One vector is turned by the same rotation once a tick. Each row is the vector after some number of ticks, and that number follows the row.
The counts run from 0 to 283.
20 8 -27 1 -4 -13 5 -4 19 0 -17 20 -6 16 -4 -7 -28 13 16 30 -23 -13 17 42 -2 19 -25 5 -8 -20 -13 24 35 -4 -28 -14 27 7 2 -19 -27 -7 8 24 13 28 44 -11 -44 11 24 -4 -36 18 17 2 -4 7 21 28 -15 -23 2 5 -13 -> 204
19 14 -39 9 -3 4 7 -16 22 17 -22 18 -8 15 2 2 -20 9 23 16 -6 -23 22 46 2 -3 -31 2 -23 -19 -28 31 36 1 -15 -19 34 14 -7 -10 -27 15 12 21 10 10 24 0 -42 18 11 -16 -29 14 -5 11 -19 -16 5 36 -17 -16 1 4 -9 -> 129
9 12 -21 16 -19 -1 14 -21 15 23 -46 -8 -1 15 4 -1 -2 -4 14 8 -12 -39 18 -1 -4 27 -17 -9 -5 -15 -36 18 48 11 -20 -19 41 0 -12 -11 -26 23 2 4 4 -8 37 -22 -53 13 32 -19 3 16 -2 9 -14 -4 17 29 3 -19 0 -9 -16 -> 229
2 -3 -21 16 -12 -4 11 -22 16 22 -35 3 -13 3 4 11 3 12 10 10 -3 -37 -6 0 7 15 -27 -12 -13 -15 -26 35 27 14 -19 -5 23 -11 -4 -23 -31 13 13 26 -7 -13 25 -23 -48 23 40 -9 10 7 3 2 -10 -14 17 41 4 -8 9 -16 -31 -> 92
3 31 -14 21 -6 11 3 -9 1 14 -18 -13 -7 20 -5 -8 -4 10 20 17 -17 -30 11 0 13 2 -25 -5 -9 -9 -26 37 59 18 -23 -9 5 16 10 -27 -41 10 32 17 -4 12 36 -20 -28 9 29 0 -6 -8 11 3 -9 4 17 35 -6 0 -18 -30 -23 -> 251
24 -4 -17 5 6 -11 -5 -8 24 -1 -29 17 -5 13 -3 -7 -19 13 24 18 -23 -5 7 25 0 15 -14 13 -8 -5 -15 25 25 12 -44 -6 18 3 3 -24 -28 -15 7 24 8 25 49 -1 -43 6 36 -3 -31 13 15 -4 7 3 27 27 -16 -24 0 -1 -37 -> 277
10 -5 -28 30 -17 2 20 -15 18 27 -39 2 -8 4 11 0 -3 27 19 18 -5 -26 10 13 4 29 -25 -11 -1 -12 -39 21 35 15 -20 -6 37 2 -11 -13 -39 11 7 19 4 -3 32 -31 -50 6 24 -5 3 2 17 -12 -12 -1 14 21 5 -17 9 12 -6 -> 101
11 -5 -22 23 5 8 -6 -17 24 19 -41 17 -9 2 -6 0 8 20 36 17 -2 -5 -2 26 19 -15 -27 -2 -24 1 -27 37 33 32 -23 -17 3 4 -9 -11 -49 -12 14 24 -18 14 40 -29 -30 4 11 -2 -7 -1 5 -15 -19 -3 16 31 -29 -11 0 1 -17 -> 190
-8 3 -41 14 -1 -12 -1 -17 11 0 -14 -5 4 5 -12 -17 -14 12 19 34 -23 -23 3 25 8 12 -28 -8 2 -7 -32 26 49 2 -12 -8 24 -6 6 -15 -28 -12 18 31 7 24 33 -26 -52 -3 33 19 -19 8 9 -4 9 6 25 43 5 -3 -2 -13 -16 -> 79
4 8 -40 -4 4 -10 -2 -12 12 1 -14 -2 0 10 -9 -2 -24 4 17 21 -22 -26 22 32 0 13 -29 2 -9 -7 -24 31 34 0 -17 -12 30 5 3 -21 -20 0 14 25 15 16 37 3 -52 15 34 15 -32 11 8 5 15 -6 17 39 -2 -9 3 -6 -20 -> 77
-11 4 -32 14 -25 -9 10 -8 15 3 -23 -6 2 10 0 9 1 13 7 18 -8 -26 28 16 8 25 -18 -12 0 0 -52 36 30 13 -19 -41 42 20 -7 -13 -29 9 17 12 -2 7 29 -33 -39 15 35 2 -12 6 9 1 -19 -8 12 25 3 -2 -6 8 -23 -> 239
7 23 -19 15 -3 3 -9 -18 3 6 -34 -2 3 20 -3 -17 -9 -3 24 22 -19 -32 12 7 10 6 -25 -6 -6 -4 -19 16 56 11 -24 3 7 -2 9 -12 -35 -6 15 17 -3 17 50 -25 -42 -4 31 4 8 -2 3 2 7 12 22 33 -10 -14 -20 -31 -23 -> 70
5 -14 -29 38 -9 -1 20 -23 15 25 -33 -2 -6 12 10 -2 -8 30 20 26 -7 -28 -4 14 9 17 -22 -11 0 -15 -44 21 40 17 -17 1 33 -5 -12 -14 -40 5 6 22 16 1 30 -28 -49 -3 24 5 -4 2 18 -10 -8 -4 15 28 3 -14 10 16 -9 -> 100
-4 -6 -26 20 2 -18 10 -4 18 0 -21 -8 -16 14 -6 -13 -13 14 15 25 -28 -19 -3 19 3 15 -24 9 -5 -26 -28 36 52 -1 -24 -6 32 -12 -7 -21 -16 4 10 25 15 17 35 -17 -39 10 22 8 -42 19 15 5 6 0 29 32 -8 -10 17 -6 -15 -> 24
-12 -4 -33 24 -15 -10 7 -33 26 8 -27 7 -2 10 -1 1 3 2 -5 27 0 -33 -2 18 24 -3 -25 -16 -10 -20 -29 31 38 0 -10 -15 23 -15 -12 -11 -22 10 8 36 -4 2 21 -34 -44 8 34 -6 2 15 -3 3 -14 -5 16 54 -5 -12 2 -13 -15 -> 218
-9 19 -29 8 -8 -8 -3 -11 19 0 -14 10 0 13 -14 -16 -5 6 13 34 -17 -20 18 28 15 17 -33 -6 0 -15 -24 27 50 -3 -11 -28 16 12 6 -12 -28 -7 19 27 2 32 39 -41 -37 0 26 7 -14 13 10 -7 -11 14 24 37 -15 -12 -9 -15 -4 -> 133
6 0 -33 32 -6 4 3 -14 15 19 -44 -6 0 22 11 6 -8 19 23 2 -1 -23 18 24 9 -19 -10 1 -34 -1 -39 32 37 24 -37 -15 22 2 -22 -2 -43 14 8 3 -8 -1 25 -10 -37 -2 18 -11 -15 -8 1 2 -13 -19 5 26 -12 -13 -12 11 -32 -> 246
7 -1 -22 26 -20 0 12 -20 16 23 -48 -4 -2 21 8 -1 -8 3 9 14 -3 -40 9 1 4 16 -19 -3 -10 -17 -42 16 45 7 -21 -9 43 -8 -17 -6 -28 14 1 7 5 0 30 -26 -50 0 28 -13 8 15 2 5 -11 -3 16 27 0 -23 -4 -1 -9 -> 228
4 -1 -21 11 2 -16 11 -3 15 -1 -23 -7 -16 13 -5 -14 -18 9 15 21 -28 -18 -2 18 -6 19 -18 11 -11 -27 -21 40 52 0 -27 -6 33 -7 -5 -29 -19 5 8 22 15 13 37 -4 -45 20 24 -3 -48 22 13 9 2 -3 26 32 -7 -16 16 -4 -21 -> 23
-11 4 -24 11 5 -6 -6 -21 23 9 -18 7 -3 -2 -13 -5 -1 9 20 33 -9 -12 -4 19 22 4 -36 -17 -7 -10 -19 37 36 13 -12 -7 -5 -6 7 -21 -32 -10 22 42 -8 16 38 -33 -40 11 32 11 -3 11 4 -10 -2 6 28 49 -5 1 -1 -24 -20 -> 7
24 -1 -37 15 1 6 -2 -20 21 9 -32 19 3 30 3 8 -14 14 15 14 3 -21 22 41 8 -17 -15 2 -18 5 -31 24 19 17 -32 -21 31 11 -7 -11 -44 -4 5 20 4 6 29 -7 -42 3 29 -6 -6 13 2 2 -9 -4 0 40 -19 -18 -13 11 -37 -> 65
12 -14 -19 34 5 1 8 -13 10 9 -32 -9 -9 25 4 -7 -2 32 26 19 -14 -18 -9 12 8 -12 -12 11 -12 4 -36 34 40 29 -35 -7 25 -1 -9 -17 -47 -7 9 18 8 6 30 -13 -38 -11 25 6 -22 -4 15 -6 3 -2 20 27 -21 -5 -4 11 -35 -> 171
4 27 -4 13 2 8 -6 -8 13 14 -37 0 -6 12 -6 -17 6 5 37 13 -15 -17 18 14 1 14 -24 6 -8 -4 -25 31 57 29 -24 -31 21 24 4 -21 -29 -2 17 3 -3 20 50 -31 -26 5 17 -4 -20 6 2 -1 -17 8 26 18 -23 -13 -15 -14 -8 -> 51
23 3 -37 10 -6 -3 -2 -14 16 4 -34 16 2 32 7 6 -22 7 10 12 -9 -24 27 38 11 -4 -14 2 -24 4 -26 21 21 8 -33 -15 33 15 -7 -1 -41 1 5 14 0 12 36 -4 -52 -1 35 -6 -11 4 4 1 -3 -2 6 37 -14 -21 -18 11 -39 -> 66
16 9 -37 6 23 9 -7 -32 21 37 -38 8 -4 2 0 -4 -6 12 46 10 -5 -11 3 34 1 -6 -34 2 -30 0 -21 27 37 25 -21 -4 14 -8 -13 -9 -38 -7 8 24 3 8 36 -8 -46 5 5 -2 -9 2 -5 -8 -1 -7 17 36 -14 -17 7 -6 -13 -> 0
-7 -9 -22 26 -15 -7 19 -21 29 23 -35 15 -9 4 0 -1 14 13 17 25 0 -21 -4 11 10 22 -32 -17 -4 -11 -42 32 31 19 -8 -24 36 0 -9 -19 -28 5 8 23 3 -1 25 -41 -44 12 28 -5 0 15 4 -5 -23 -2 19 36 1 -14 14 5 -7 -> 28
13 0 -31 3 5 -4 -11 -24 32 9 -47 25 4 15 -1 5 -3 0 18 12 2 -13 18 34 3 -9 -22 1 -26 1 -25 28 21 18 -28 -36 29 3 -13 -6 -33 -7 2 20 -6 9 36 -14 -45 9 22 -16 -13 20 -13 4 -16 -9 11 37 -27 -24 -7 1 -25 -> 138
15 17 -37 6 -4 -5 7 -1 6 9 -19 3 0 16 6 -2 -27 25 21 22 -20 -21 34 36 2 17 -23 1 -4 3 -27 21 36 8 -26 -15 31 24 1 -17 -42 6 18 11 10 18 42 -5 -45 2 21 7 -23 -2 23 -4 -1 1 9 24 -4 -14 -10 12 -15 -> 258
1 26 -11 25 0 14 3 -13 10 23 -16 -7 -8 21 -11 -10 1 16 30 14 -10 -25 -3 3 13 -2 -30 4 -11 -8 -24 39 57 26 -20 -9 6 13 18 -32 -43 3 25 25 -2 10 29 -19 -34 4 25 1 -6 -1 13 5 -7 0 20 42 -15 -2 -18 -25 -26 -> 252
12 -9 -8 19 2 -6 11 1 13 2 -16 -1 -16 16 -4 -1 -11 22 22 16 -24 -11 -9 9 -1 13 -14 9 -4 -13 -22 47 36 24 -36 -4 28 -3 2 -36 -27 -3 11 28 11 5 37 -3 -39 17 36 0 -41 18 22 0 6 -2 27 33 -14 -6 7 -4 -34 -> 96
6 21 -15 24 2 19 5 -22 7 27 -13 -2 -9 17 -8 -6 1 18 36 18 -1 -19 -6 9 14 -14 -35 4 -15 -3 -29 39 51 29 -13 -8 11 15 14 -24 -42 5 27 23 4 4 26 -14 -32 7 20 -4 -6 0 8 4 -12 -1 17 42 -21 -4 -9 -14 -21 -> 253
14 -13 -24 9 -10 -20 1 -4 24 -6 -39 14 -9 12 4 2 -21 16 5 21 -25 -13 17 31 2 17 -15 -2 -8 -8 -15 25 22 2 -42 -6 25 -3 -8 -15 -29 -9 3 23 -1 16 47 -12 -48 11 40 -5 -23 10 14 0 5 2 19 30 -15 -17 0 9 -42 -> 13
22 10 -38 12 5 10 12 -15 15 23 -21 10 -8 21 2 8 -21 20 30 16 -4 -18 16 39 0 -6 -25 -2 -20 5 -35 30 27 21 -24 -13 40 29 1 -15 -46 6 14 20 10 5 25 6 -48 10 18 -5 -23 6 10 3 -13 -12 -1 31 -15 -15 -6 17 -20 -> 256
6 11 -25 14 -7 8 3 -37 15 19 -30 13 0 20 -5 2 1 -4 14 11 7 -35 -4 8 9 -7 -29 -4 -13 -11 -27 31 33 15 -14 -12 24 -1 5 -16 -26 13 7 26 1 -5 23 -13 -50 15 38 -15 10 23 -7 10 -12 -9 10 58 -9 -18 -5 -23 -27 -> 146
-4 3 -9 31 6 3 -3 -8 18 10 -39 -5 -4 20 -6 -13 13 14 32 11 -6 -12 -2 4 8 -10 -15 4 -14 9 -36 46 47 41 -30 -29 15 11 -5 -18 -41 -15 17 11 -8 8 33 -33 -27 -5 25 5 -14 2 4 -7 -8 0 20 24 -31 0 -13 -7 -34 -> 243
